In the data rows, 128 means zero.
Every row has a hidden score. In each pair, how much higher is the second row's than the first's? 7 means about the same, 15 much higher and 0 much lower.
101 116 120 117  70 130  74  78
132  94  81 159  73 106 110  90: 5
136 148 170 115  95 171 161  61
119 150  32 156 169 147 124  81: 7
126 178 189 132 202 159  78 106
148 188 154  76 108  52 144 170: 15
215 112 139 102  96 133 156 156
 66 112 141 156 139 136 179 157: 1
125 110  71 118 101 185 131 128
119 168 127 136 185 138  81 126: 5
142 127  89  79 181 121 117 140
165 177 100 153 157 224 200 179: 0
116 158 101 148 127 132  67  83
122 157 193 116 165  77  90 150: 5
118 161 126 114 207 116 155 145
165 154  98 112 160 118 152 195: 9
128  78 135 164 174  58 143 159
 46 127 118 123 190 156 153 116: 9
122 123  72 132 147 107 118 172
177 161 124 126 106 131 227 117: 7
167 141  65 114 101 180  38 121
164 126 152  65 126  39  85 100: 9
152 137 176 129 101 103 104  72
144 111 194 136  77 106 124  97: 5
 95 170 139 114  67 184 142  95
127  68 115  98 124 121 135 165: 4
119 114 148 115 226 103  87 135
 91 141 163  61  78  81 104 145: 15
171 164 146 126 135  50 156 144
123 155 105 155 156 134 115  91: 4
 90 123  95 180 187 152 124 116
100 101 119 106  87 154  66  44: 15
195 101 138  87 127 119 116 142
159  97 104 137  89 135 111  90: 6
206 201  90 105 179 171 151 199
152 152 165 140 171 150 133 163: 2
160 146  93 198  87 150 157  84
137  69 131  94 118 156 105  78: 9
182 185 147  78 106 112 153 170
185 137  78 141 118  97 136 169: 4
 60 199 113 165  85  89 145 125
 80 128 177 140 155 159 172 101: 0
183 159 126 156 121  92 115  98
130 122  88 126  62 118 156 105: 9
136 188 176 152 128  83 188 153
161 185 108 148 170 115  93  66: 9
126  81 140  64 146  51  90 151
153 111 166 174  60 167  63 138: 1
121  49 134 100 113  79 114 110
152 160 128 147  74 177 120  61: 8
123  95  90 149 147 107  64 167
127 175  92 122 219 165 200 126: 6
101 172 133  83 156  66 108 181
111 127  99  62 178 158 194  85: 4
105  52 123 111 184 140 149 112
 75  56 151 199 134  86 191  85: 3
214 142 146 153  86 122 104 144
 79  39  78 103 135  92  51 154: 8
 96  94 136 147 137 191 136 193
 69 104 141 130 141 190 105 185: 9
110 180  99 132  78 155 122 124
111  50 114 185 145 186 135 172: 0
154 174 127  87 163  84 151 201
113  72 132 159 195 132 173 138: 0
104 192 144 167 101  83 189 133
167 113 129 188  96 190 146 103: 2
115  87  87 144 117 219 183 113
143 111  93 124 158  78  89 176: 12
155 112 110  81  71 143 114  81
111  64 124 100 123 140 117 193: 1
119 185 196  20  96  82 146 130
 87 122  71 147 141 126  62 159: 0
176  94  45  92 139 190 161 129
100  41 130 149 130 179  93 152: 0
 89 115 118 103 159 122 128  39
 95 116 110  77 142 190  96 135: 7
118 150  83  91 177 167 195  98
 98  66 135 121  61  82 125 137: 7
129 111 216 175  83 126 119 104
 83 119 172 194 153 171  94 111: 4
172 171 150 111 123 110 195  98
185 187 129 165 180 154 104 154: 3
116 111 145 236  94 142  98  91
222 133 126 144  92 111 118 164: 15
108 159  81 155 183 172 158 145
191 166 115 138 126 162  79 104: 12
135  60 145 113 109  98 121  73
 97 116 106 128 191 206 154 130: 2
134 149 168 117  70 122  54 145
109  99 157 157  70 198  77 115: 1
147 116 169  65 149 139  80  96
176 148 130 141 101 121 239 166: 4
116 126  89 135 131 203  84 134
131  84 147 100 195  97 111 168: 6
128 186 104 153  71 123 115 106
 76  92 102 127 135 157 115 151: 2
150  94 109  69 169 166 152 106
117 181 104 150  85 221 155  97: 6
151  56 109 104  91 100 155 159
147  91 137 148  99  95 203 136: 4
158 133 186 122 172 130 195 149
181 106 178 113 119  95 113 141: 11
168 136 114 161 148  57 149 162
 78 165 207  91 100 163 126 176: 8
149 155 100 171 147 110 171 199
153 149 140 141 183 146 126 119: 7
 64 135 141 126 119   0 129 109
130 106 132 104  76  87 118 176: 7
169 118 151   1 161 113  94 166
143 137 152 118  66 116 166 144: 2
 61 115  95 110 111 135 144  77
 58 191 182 166  94  94 127 142: 5
145  74 122 152 127  55 103 114
 52 118  89 147 167 126 156 142: 5
146  57 162 177  98 122 143 151
194 168 226 118 183 154 176 144: 9
240 111 164 122 211 201 135 121
132 132  93 216 128 224  97 118: 6
104 145 129 198  48 136 151 128
 34  85 129 106 154 169 134  85: 7
130 128  55  70 128 193 102 153
 87 109 174 183 139 169  85  83: 0
190 149 179 124  82 175 120 123
157 139 159 159  79  94 112 127: 7
 96 177  96 172 158 134  24 158
 71 103 151 147 153 140 148  56: 3
133 141  97  86 155 138  95 166
 81 126 157 131 104 129 163  40: 4
211 129 158  86  99 161 172 115
120  57  95 121 108 110 154 201: 4
123 115 148 112  76 113 140 191
121 210 110 156  86 123 121 136: 9
105 133 115  93 148 204 116  92
114 106 111 121 213 121  96 134: 4
123  83 104 165  72 213 140 118
171 113 126 211 154  79  72  82: 7
150 145 171  86 206  89  88 113
 99 184 161 139 138 163  73  90: 6
169 164  72  26 193 168 123 155
156  38 162  16 153 135 137 106: 3
115  53 131 118 159 158 141  71
113 168 129 149 140 135 107  61: 11
146  45 173 152 161 133 149 147
147 131 175 145 133 139 110 204: 11
 75 191 129 112 148 196 113 125
157 128 103 102  89 121 198  94: 10
 97 146 123 174 173  60  65  83
156 133 110 145 121  88 139  89: 9
100 173 111 182 173  75  36  95
122 161 124 125 172 149  91  94: 7
 73 118 115 151 108  72 178 168
138 196 130 166 161 186 164 101: 5
101 181 111  57 112 117 115  88
162  93 131 184  80 151 110 105: 0
179 117 112 169 121  81 155  81
136 173 150 129 105  87 105 105: 11
 98 167 139  70  59 109 121  97
152  96  36 136  98 144 181  67: 1
 73 126 103 117 130 141 152  93
101 151 149  73 128  55 166 138: 11
102 125 106 123 123  67 133 185
 84 103 117 211 149  96 175  74: 0
 39 142 219 143 116  94 161 210
132 125 126 123  44 125 142 154: 14
 85 126 135 131 129 124 101 191
 90 127 114 108 111 188  84 130: 9
124 106  81 105 172 162 237  86
113  89 107 128 189  94  80 143: 7
185 171 177 129 178 179 113 157
121 116 162 131  96  86 100 106: 11
115 144 170 175 169 100 143 174
163 157  39  92 203 156 114 129: 15
103 184  89 153 147 118 117 115
227 118 130 165 157 129 180 155: 1
120 155  60 219 189 107 130 125
123  64 165 134 134 106  99 154: 8
126 126 129 113  91 136 126 110
177 106 150  47 161 123 171  99: 8
 94 138  76 195 124 122 172  64
136 158 148  79 160 149 103 152: 11
201 116  97  99 155 143 161  65
 96 133 152 152 161  26 102  69: 6
132 179  99 110 182 123 193 158
173 102 137 171 133 146 196 167: 0
148  90 117 143 143 143  94  80
 80 130 158 112 139 145  75 204: 8
204 157 195 154 140 117 169 147
221  84 103 140 195 177 117  75: 6
154 186 133  66 107  69 159 147
139  41 154 143 111 121 129 157: 0
126 159 175 135  56 124 163 165
193 116  98  77 155 166 159 117: 8
136 104 106  57 197  96 184 122
141 135 164 123 175 161 149  72: 2
122 190 112 136 169 127 121 142
 75 160 143 133  79 143 168 115: 7
 73 118  76 137 173  98  54 139
137 128 142 146  54 133  61 159: 8
132  85 137 120 132 162 154 144
170 192 154  20 118 105 137 189: 15
129 152 182 108 154 188 141 163
130 203 140 107 120 144  69  79: 14
126 133 181 130 179 156 128 106
 80 106  94  92 142 134  47 101: 14
112 191 127  80 187  80 122 183
150 110  96 167 129  80  88 107: 3
139 227 110 106 105 100 161 112
178  81  53 157 151 186  83  76: 0
150 208 106 105 169  43 141 148
136  88  27 139 116 172 131 152: 1
119 174 163  94 185 171  83 140
109 111 138 145  54 187  55 127: 7
102 180 155  89 144 110 132  63
 68 136 140 100 143 164 121 167: 3
128  82 203  88  95  66 108 126
109 103  94 111 129 178 149  82: 5
102 122  30 151 102 169 100 159
 89 146 182 126 114 194 149  89: 4
144 183 132 171 117 128 117 226
 80 178 131 154  74 127 128 137: 10
158 187 144 194 125 107 166 111
132 108 126 137  91 133 183 185: 8
138  90 177 120 108  63  80 159
119  98 105 133 113 153 158  58: 6
155 119 177 103  70 161 135 197
110 106 116 154 187 147 152 154: 2
196 195 147  60 150 142 168 199
142 145 117 151 160 184 197  80: 0
140 158 170 110  82 120 100  59
118  64 133  83 142 153 142 148: 2
 93 189 160 134  68 169 167 114
 94 120 157  83 135 106 105 194: 7
143 127 174 138 186 140 146 146
126 115 117 128 129 197 200  98: 9
128 174 177 146 121 117 152 182
156 166 143 122 151 103 108  54: 11
160 112 113 146 150 177 126  72
101 157  46 182 167 126 147  75: 8
150 132  57 130  79  92 109 143
154 205 110 130 106 127 198 199: 4
161 129 169 118  93 202 120 216
117  51 153  99 158 158 104  60: 6
179 155 125 130 120  33 150 140
147 190 130 139 184 147  98  92: 4
133 157 136 138 167 148  55 178
 74 128 101 190  87 103 180  68: 6
123 157 157  72 170 154 104 179
128 110 112  97 170  97 180 198: 5
144 111 108 104  67 157 169  94
133  95 127 174  83 101 149 125: 2
116 121 120 104 113 132 192  73
151  87 175 150  70  74  80 128: 5
192 181  90 122 118 101 125 154
 48  64  93 108 120 121  57  83: 4
178  87  94 108 113  53 129 152
124 184 150  85 104  97  37 156: 10
183 192  61 183 176 129 141 187
138 165 105  76 138  79 123 180: 14
121  60 107 136  99 168  75  66
 95 166 151 164 151 103 132 195: 5
156  79 123 156 159 202 152  98
193 104 124 128 127 117 112 154: 13
 90 170 140 122 206 164 138 134
142  73 134 155 137  42 121  67: 8
 93  89 105 132  85 128  68  69
 56  74 100 116 154 135 156 107: 3
128 117 137 144  73 140 150  97
109 161 182 153 136  85  83 194: 6
123 145 164 144 151 126 111 225
129 100 126 137 128  41 109 117: 11
150 101 105 201 138  91 105  82
101 125 139 208 187 172 130 170: 1
126 139 134 126  83 120 131 150
131  94 132 141 117  81 192  99: 4
108 199  79 149 198 147 217 158
107 150 142 146 100 100  32 167: 11
 84 136 118 120 157 103 119 198
138 104 145 132 140  63  88 190: 7
195 186 130  91 165 118 151 226
146  75 130 101 118 132 173 147: 4
116 101  72 115 146 175 201 115
131 186 116  92 167  68  99 149: 14
138  35 119 160 125  60 121  66
149 152  58 113 136 101 119 111: 14
132  68 113 131 148 189 138  91
 89 123 138  98 121 175 160  95: 11
 78 134  89 177  95  42  45  94
 83 193  65 159  83 111  69 111: 9
144 196 154  63  75  85 138 110
149 126 152 150 169 145  74 194: 0
104  69  57 111 179 104 143 172
 95  75 145 143 154 149  73 100: 4
161 129 143  71 202 121 125  97
164 153 140 197  95 155 168  86: 2
123 199 132 124  52 158 140 149
 97 179 110 156  70 116 142 132: 5
114  66 127 166 109 159 168 181
152  96  95  36 152 177  97 122: 15
107 143 136 102 145 137  98 190
152  84 174 151  94 140  45 130: 4
143  57 120 160 110 188  78  73
165  84 170  46 128  95 105 160: 14
184 109  97 134 102 151 139  61
138 119 155 204  81 188 141 115: 0
171 105 138 118  98  78 181 110
134  60 123  71 160  92 175 118: 6
163 132 134 144 122  91 147  58
183 149 123 107 126  52 142 158: 10
122  51 158 104 153 120  91 164
130 143 163 153 208 106  58 129: 6
125 190 144 109  75  63  87 101
117 146 183 109 160 173 141 152: 0
 70  81 129  90 119 108  74  78
 47  68 103 100 147 135  55 148: 4
146 113 136 198  65 111 152  90
165 102 126 139 175 170 122  96: 6
138 139 112 148  84 135 126 177
121 172 120 165 177 142 118  96: 4
189 115 192 100  99  79  70 102
112 143 113 199 164 158 150 130: 0
152 177 144  91  83 105  86  96
 94  86  99 112 174 119 120  80: 0
140  58 129 131 108 112 112  82
183 183 235 151 145  88 175 160: 5
146 112  96  96  49 147 159  91
127 129 165 160  97 146 103  71: 1
151 201 144 190 110 129 156  94
 94 108 175 121  48 125 179 125: 8
159 113 100 119  71 122 207 127
163 205 112  86 114 107 192 138: 11
121  34 184 135 123 121 186  90
103 150  94 181 155 169 221 151: 7
160 109  91  81 180  36 128 108
177  96 125 115 113 138  78 212: 3
132 105 171  73 151  70 178 107
 72  75 143 140 141 175  90 125: 1
